Each row is where one point has got to under a steady rotation. How many steps took it there?
The counts run from 0 to 936.
[ 39.6 -32.8  24.9  19.2 -24.9  18.5  21.8  25.5  -7.7  -2.3  -7.5   1.4
  23.1   7.8 -14.5 -52.2  18.5 -14.9 -14.0  11.5 -14.8 -29.2  41.3   2.6
  -6.4  40.3  14.0  37.2  -4.6 -20.3  17.8 -13.8 -12.8] | 827
[ -1.4  -0.6  -7.9  12.3  -1.1   4.4  -0.8   6.1 -34.4 -51.3  21.8  15.5
  -3.1  -2.2 -42.6  18.2   6.2 -18.1 -23.3  -4.9  44.0 -28.0  31.9 -54.9
  11.7 -23.9  26.6 -10.5   5.1 -20.8 -15.6  16.1  14.8] | 611
[  0.6  -4.0 -24.7  19.2 -19.9  15.1 -26.6  -3.0 -18.4   8.7   5.9  47.9
   3.0  56.7 -24.2  -9.0   4.0 -33.2   8.1  37.5  -3.6   6.1   1.9 -13.1
  -3.7 -42.4  16.3  21.6  50.2 -16.9   3.6   8.5  12.4] | 308
[  1.5 -40.4 -26.5  -2.8 -47.6   0.5 -43.2   7.4 -33.8 -32.0  29.4  23.2
 -20.7 -12.4  -6.3   9.5  -4.8 -19.0   2.1  18.2  24.0 -10.7  24.5 -35.5
  -8.0 -30.2 -19.3   5.9 -23.6 -23.5  20.5  19.9  10.0] | 103
[ -9.9  13.9  -0.8  -8.5  16.2 -36.8 -38.9  -2.0 -13.7  -5.3  48.4  -1.2
 -11.3   3.9 -22.6  18.6   9.5 -46.6   0.6 -25.8  -7.1  -4.5  -3.1  -4.6
 -48.6 -39.1 -34.7 -28.5 -24.7 -13.0 -25.7  -1.1  -7.1] | 861
[  3.3   8.1  26.8  28.3  52.6 -10.3   7.4   2.1   0.4   8.2  11.5 -42.7
  12.7   1.3 -26.2 -25.2 -29.4   1.8 -23.9 -24.4  36.4 -34.5   6.1 -15.5
   0.4  -1.0   3.8 -34.5  49.5 -20.7 -18.2   5.6 -12.1] | 819
[ 13.9  -2.1  -0.4  -5.3  -2.7 -14.8 -21.9  19.0  28.5  29.6   3.6 -14.5
  -4.8  -2.2  10.7 -36.3  24.6 -23.3 -13.1 -22.9 -39.1  24.1   5.7  65.4
 -22.9  17.4 -28.3  20.7 -47.0  15.5   5.5  11.2  -1.1] | 782
[ 37.8 -56.6 -23.7  11.4 -32.7   6.0 -18.8  11.1  10.4   7.3   3.2  44.8
 -11.7   7.1  22.5 -28.4 -21.7 -26.7   8.2  36.0  -5.7   1.0  -1.4  23.6
  10.2  -1.7 -44.3  25.3   1.8  -4.5  32.9  -3.8   6.6] | 327
[-21.4 -15.9   8.8  11.8  -5.1  28.9 -27.9  -0.5 -18.3  12.2  -0.2  18.2
  19.9  37.8  -9.9 -20.5 -15.9 -28.8   9.0   4.8  12.7 -36.2   5.5 -37.8
  -7.0 -44.3  15.0   3.8  46.6 -41.0  29.5   0.6  -1.7] | 173
[  2.8 -22.2   3.4   8.7 -12.6  -9.4 -15.0   4.0 -30.8 -26.7  32.0  49.2
  -3.9   7.0 -25.3  16.9   1.2 -50.4  13.5  11.2  12.8 -28.2   2.3 -41.7
 -35.5 -42.4  -9.8  -2.3   0.1 -31.3  -3.0 -17.6  -8.7] | 883
[ 10.6 -14.2  -6.7   2.4  28.2   4.0  -1.7   5.8 -21.9 -47.7  15.3  35.1
   9.2   8.4 -28.3  16.7  -0.4 -45.8 -10.8  -7.0  36.8 -49.4  20.0 -38.2
  22.6 -25.2   8.2 -22.7  -0.4 -14.9   0.1 -20.5  27.5] | 337
[ 45.3 -58.1 -20.4  15.7 -14.8  14.1  -4.7  12.8  20.1   3.9 -11.8  44.5
  -2.1   5.7  21.0 -35.5 -18.8 -21.8  -1.2  30.9   2.8  -2.9   1.0  30.7
  25.4  11.9 -28.4  26.1   5.7   4.7  32.3  -9.8  13.9] | 5
[ 16.8 -26.1  18.3  19.6  -3.0  16.4  41.7  25.3  20.5 -44.7 -17.4  51.3
  10.8 -23.7  -4.0  -7.4  14.5 -37.8 -18.3 -24.4  26.0 -22.5  10.6   2.1
  23.2  11.7  28.7  31.2 -23.6  -0.3  14.4  -9.2   6.7] | 503
[-26.7 -11.9 -27.2  -5.6  20.3   9.7 -73.0  -2.8 -25.5  34.8 -18.8 -31.2
  10.3  31.9 -11.7 -25.8  -3.4   7.5 -17.8   4.5   6.1  14.5  21.1   5.3
  -6.8 -20.3  20.7 -10.3  19.9  -5.2  24.7  30.2  30.8] | 468
[ 18.0 -22.0  -6.2  16.3 -13.4   7.4 -21.2  12.6 -29.1  14.8 -21.5 -29.4
  11.8  17.0 -30.3 -45.1  23.4  23.9 -29.5  22.7  -8.7  17.3  48.2   3.2
 -18.3  35.2  38.7  23.3   3.4  -2.3   2.4  23.0   5.8] | 555
[-11.8  -5.4  35.4  28.2  37.8   3.2  21.9  17.0  11.1   1.2 -39.6 -19.3
  22.6 -24.5 -15.1 -29.0  11.0   4.7 -35.9 -44.3  26.1   1.1   5.0  11.3
  -3.2  22.7  55.8  13.5  -7.1   7.0   0.2  17.2  -0.8] | 68
[ -4.0 -14.3 -37.7  -7.8  -8.2  22.3 -46.4  -0.2 -20.0  -1.3   0.0  49.3
   6.0  49.2  -9.0  -3.5   8.5 -44.1   3.4  24.5  -2.4  -6.3  14.5  -8.0
  11.5 -44.1   9.2  11.1  15.3  -8.3  24.7  -4.0  36.5] | 903
[ 23.0 -29.6 -20.6  12.2  16.4  -9.0  -4.7  14.4  41.4   5.6 -22.2  29.6
 -11.3 -15.8  20.7 -21.1  -4.2 -18.6 -19.4  -9.7  10.1  37.8 -19.5  62.6
  20.5  11.9 -16.0  16.4 -17.8  35.1   7.6  12.0  23.2] | 3
[ 16.9  31.8   7.4  28.8  21.2  10.5  34.2   6.2   1.3 -27.6  18.2   7.5
   9.6  29.1 -41.2  -9.6   4.6 -24.4 -25.9 -14.0  26.4 -34.4  26.9 -18.8
  34.5  -6.1  27.3  -3.9  41.2 -15.4 -25.6   8.9  10.1] | 65
[  8.9 -19.1   8.0  35.0  -7.7   4.1  -6.4   7.8  26.0  48.0 -21.5 -26.4
   1.1   8.2   7.8 -61.6 -18.2  21.1 -18.5   7.1  -4.5  22.4   0.8  39.2
  -7.1  19.7   2.8  25.4  36.7  -3.6  12.0  34.8 -15.6] | 897
[-26.8  10.3  48.3   4.7  24.1  -0.6  13.4  17.6  23.5  -4.2  -3.5 -20.1
  15.3 -31.4  -1.5 -15.3  12.1 -31.4 -17.2 -74.2   9.6 -23.3  -0.4  12.2
 -17.9  -4.5  14.9   1.2 -38.0 -12.5   7.8   5.6 -15.9] | 615
[  0.2  35.5  18.9  19.6  45.0 -20.4  25.7   3.6  11.3 -23.7  10.4  37.2
   6.2   4.2 -34.9  16.7  26.5 -53.5 -14.0 -37.0   8.4   0.5 -14.1   8.7
 -17.3 -21.8  23.3  -5.3  -2.7   7.3 -40.8 -10.1   1.8] | 42
[-22.6   4.9   6.7  20.6  54.5 -26.7 -22.6  -9.6  14.2  21.3  13.9   7.5
  -4.2   4.6  -8.1   4.2 -32.2 -29.4  -0.7 -23.5  28.5   3.4 -41.8   6.4
 -26.7 -42.6 -15.2 -32.7  36.6  -7.2 -18.8   5.0 -10.6] | 519
[ 24.8  16.9   3.3  31.5  51.4 -19.8  28.6   6.3  30.6  -1.8 -11.0  32.1
   7.0   9.1 -24.8  -8.8  13.1 -30.0 -23.4 -16.2   6.0  21.7 -15.1  43.8
   6.1   9.3  20.1   4.4  17.3  28.1 -38.9  -5.4  12.0] | 686
[ -3.8  17.4  -0.9   7.5 -40.6  -1.0 -17.7   4.4 -24.6 -19.9  57.5  -6.6
 -17.4  17.6 -31.6  -2.9  -1.3 -23.5  -3.4  -0.6   9.6 -30.9  30.5 -43.0
 -15.3 -35.8 -16.7  -1.7  15.1 -42.5 -12.6  29.4 -17.2] | 563
[ 12.4   1.7  10.7  12.3  20.0  32.6  18.2  19.1  32.2   3.7 -22.8 -12.5
  25.0  19.0   3.0 -46.7   5.9 -15.9 -27.9 -26.6   6.9 -26.0  28.3  25.6
  53.4  19.2  21.3  17.6   7.7   0.6  24.7  11.9  20.6] | 847
[ 30.0 -37.6 -15.7  26.2 -44.2 -16.8 -17.6   7.5   9.8  10.4  20.7  46.6
 -26.6  -1.5   6.5 -19.3 -12.6 -22.1  12.4  33.6  -6.7  31.7 -19.3  23.9
 -27.6 -11.3 -41.3  30.8   5.6  -4.9   0.6   9.8 -17.1] | 53
[-31.4  34.7  52.0  18.9  17.4   0.0  19.8   9.8  16.9   2.0  10.7 -24.6
  16.7  -8.4 -17.8 -14.3  13.1 -30.0 -15.4 -66.8   4.2 -25.6   1.6  -6.0
 -27.7 -15.4  23.0   6.1  -5.0 -24.3  -8.4  15.1 -27.9] | 19
[-10.6  -2.6 -49.3   8.8  -3.1   2.2 -40.3  -9.9  -3.1 -11.2  16.8  35.2
 -26.7  21.6 -10.0  11.0 -21.9 -19.2  -6.1  14.8  34.1  18.6  -8.9  -7.0
  23.8 -56.2  -6.6  -6.6  29.8   1.2  -4.4  35.5  31.6] | 356
[-30.9 -19.5 -18.6 -11.3  16.5   1.6 -71.1   0.1 -30.0  27.6 -29.8 -10.0
  16.8  20.5 -12.4 -12.1  24.1  -8.2 -12.9  -5.0 -11.7  25.9  12.9  11.1
 -37.1 -17.4  34.6   2.6 -18.2   4.3  20.0  13.9  25.0] | 879
[-19.7  18.0 -23.2   6.2   1.2 -23.3 -26.8  -4.0  -0.5 -30.6  37.8  24.2
 -33.4 -13.0 -19.7  33.7   3.6 -31.6 -13.3 -24.8  31.6  19.5 -10.8  -6.0
  -5.1 -49.7 -11.4 -11.3 -19.4   4.4 -31.3  35.1  12.5] | 267
